In the rows, zero is written as 128.
One hidden turn or mirror swaps the rows below in pairs. Which row is each named row swapped with?
tomap: [147 138 132 133  98 143 111 156  96 141 134  97 105 152  90 111 141 110
 128]
zoke: [ 85 118 102 149 181 116 135 131 101 157 112 103 126 160 124 107 149 110
 138]
mavas: [138 148 124 136  94 142 111 153 101 142 128  93 106 156  83 121 145 118
 126]
maz: [117 144 131 144 122 142 135 148 116 107 137  77 123  93 103 132 162 104
 149]
ver: [103 145 146  91 120 109 141 128 121 127 101 109 116 141 112 104  92 158
 125]
Maku: [ 91 156 107 129 175 116 117 110 112 157  89 119 138 170 118 115 146 139
 125]
gur: [110  96 176 103 163 124 178 132 126 118 118 154 128 136 110 125 165 159
 104]
tadat: [105  73 122 127 113 146 149 143 115 130 142 182 124 145 138 123 121 152
  95]
lag: [131 135 134 118 115 175 128 122 131 121 135 154 165 140 100 178 179 154
 104]
luf: [ 97 115 142 101 118 109 140 132 117 131 106 132 105 154 129 101  88 160
 106]
Zage: [105  95 178 108 154 133 180 148 126 128 130 144 114 146 114 126 166 146
 101]
Gon: [100 158 154  97 120 115 129 128 117 110  92 103 114 134 102 119  99 157
 126]
tem: [139  90 117 129 147 136 100  98 120  97  93 123 157  96  98 145 126 137
 113]
sov: [148 132 120 138 100 135 111 148 102 157 130  90 106 156  90 123 139 116
 120]
Kuda: [127 138  90 159 111 145 105 115  93 130 139 107 142 152  98 102 130 141
 155]
Fuda: [128 130 134 112 104 168 118 125 137 116 128 155 152 150  97 182 174 147
 100]
felo: [116 128 130 143 129 156 129 145 118 105 137  85 138  92 106 145 170  98
 153]
vebud: [111  98 109 158 138 138 131 149 112 128 130  96 135 106 113 131 177  85
 153]
Rova: [117  62 123 133 102 157 130 145 123 131 144 178 140 130 124 126 140 152
 107]
Gonu: [ 97 141  94 165 111 150 123 105 106 125 149 120 142 158 104 100 132 166
 144]
Fetet: [ 84 147 118 122 179 117 129 122 111 164  98 119 141 176 116 111 149 133
 133]
kivar: [134  74 127 132 101 162 129 139 131 119 151 179 142 131 118 146 160 142
 103]
liv: [ 49 152 117 118 135 142 159 139 138 123 135 149 149 153 148 131 153 144
 130]
Rako: [ 61 136 132 102 124 136 142 158 156 127 119 141 127 139 142 167 159 113
 117]
bekav: [119 112 124  94 116 155 104 157 143 120 101 126 143 113 131 172 149  95
 103]
Kenuf: [148  91 131 128 139 134 114  94 116 100  91 136 155  93  97 145 140 148
 115]
rugat: [ 87 141 104 129 177 105 124 121 113 163  94 114 131 168 121 113 152 122
 134]
reku: [146  97 127 117 128 140  88 112 127 114  90 122 140  94 110 162 131 120
 106]
vep: [115  94 159 120 172 132 169 112 122 112 111 165 137 122 112 124 154 166
  96]
duzi: [ 59 143 112 145 145 142 156 126 128 131 150 147 157 159 142 132 158 151
 144]
pokez: [ 99 108 117 160 178 127 137 142 110 145 104 112 122 116 136 117 165  95
 150]
kono: [116  98 141 118 121 119 141 131 106 147 108 154 106 147 125  97  91 161
 105]
tova: [ 57 138 125  97 128 133 152 151 156 135 126 147 147 143 146 152 159 128
 120]
Zim: [134 159 137 118 116 136 125 124 129  88 122  71 129 111 101 137 138 128
 137]
sud: [110 138  86 163 115 146 121 102 101 129 146 122 139 147 109  99 131 154
 162]
Fuf: [113 102 111 151 140 149 140 148 119 111 139 102 131  90 111 127 172  85
 145]
gad: [130 133 131 118 116 164 109 113 138 110 135 154 163 148 106 180 174 145
 103]
nagi: [ 87 148  89 161 127 135 138 113  97 122 147 129 144 156 124 102 122 163
 144]
tid: [126  83 159 133 181 127 139 101 119 104  94 135 144 109 119 140 139 159
 121]
Koge: [128  96 128 104 127 146  93 113 131 112  89 134 148 105 113 180 134 121
 102]
bavur: [108  70 120 133  97 164 133 143 123 139 142 180 127 145 121 122 136 147
  97]
voz: [109 104 174 107 163 117 174 133 134 135 123 152 116 147 114 119 162 153
  99]

Fetet pairs with voz
lag pairs with sov
tadat pairs with nagi
ver pairs with tova
felo pairs with reku

